128 stands for zero in the data rows.
Here are some points, each followed by its number:
ndarray[128 100 145 098 036 139 098 096 113 191 169 128 114 113 144 116] 0
ndarray[114 131 039 127 103 145 146 118 156 106 118 158 179 231 170 181] 1
ndarray[093 099 118 087 158 134 148 103 158 084 102 165 147 176 124 101] 2
ndarray[137 139 144 057 186 094 135 084 100 122 096 107 109 130 180 111] 3
ndarray[145 102 146 206 107 146 127 144 108 157 135 153 180 127 092 151] 4
ndarray[121 123 144 183 074 108 079 177 139 161 151 200 118 119 081 091] 5
ndarray[174 066 170 168 087 146 074 143 117 180 194 106 113 056 159 157] 6
ndarray[082 100 112 069 160 134 136 107 143 049 107 123 140 156 139 129] 7
ndarray[171 144 142 110 096 118 056 148 131 157 147 078 144 039 133 161] 8
ndarray[144 142 120 140 135 146 134 127 126 097 121 159 127 139 117 126] 9
ndarray[047 119 140 097 170 135 149 136 118 090 097 136 088 149 097 084] 10
ndarray[096 107 094 081 150 072 132 066 199 032 134 182 142 206 133 107] 11
ndarray[108 097 140 044 188 109 144 098 126 117 136 072 112 120 121 065] 12
ndarray[073 114 114 089 196 124 165 096 162 094 122 133 112 169 122 119] 13
ndarray[068 109 137 091 175 101 167 113 159 086 097 163 125 189 124 097] 14
ndarray[152 139 166 239 054 192 155 152 119 172 131 057 178 070 114 144] 15
ndarray[255 115 085 139 092 121 082 093 113 187 191 083 137 123 172 151] 16
ndarray[216 146 102 161 102 135 096 144 092 198 157 127 166 064 175 145] 17
ndarray[075 132 141 090 163 140 161 136 144 090 090 131 113 165 085 067] 18
New points follow, each followed by the numbers of its five nearest points above by angle, seen from the average point of the numbered points, nearest first.
ndarray[162 086 159 192 042 108 164 094 105 179 141 121 141 060 110 173] 15 6 4 17 0
ndarray[134 140 095 149 132 156 133 127 143 108 122 152 133 166 111 117] 9 1 2 18 11
ndarray[142 138 123 177 111 082 133 072 117 174 144 099 131 128 145 131] 16 17 15 6 0
ndarray[103 087 108 106 185 160 138 141 130 091 083 147 097 150 123 128] 10 13 7 2 18
ndarray[137 135 167 135 098 105 059 149 124 152 152 107 129 062 139 130] 8 6 17 0 5
ndarray[126 146 113 082 160 078 144 082 075 099 116 090 136 123 161 099] 3 12 7 13 10
ndarray[126 157 170 152 054 153 114 177 140 169 129 184 142 144 114 127] 5 4 15 0 17
ndarray[103 171 158 164 099 146 108 141 088 206 145 109 147 087 118 181] 15 8 17 4 6
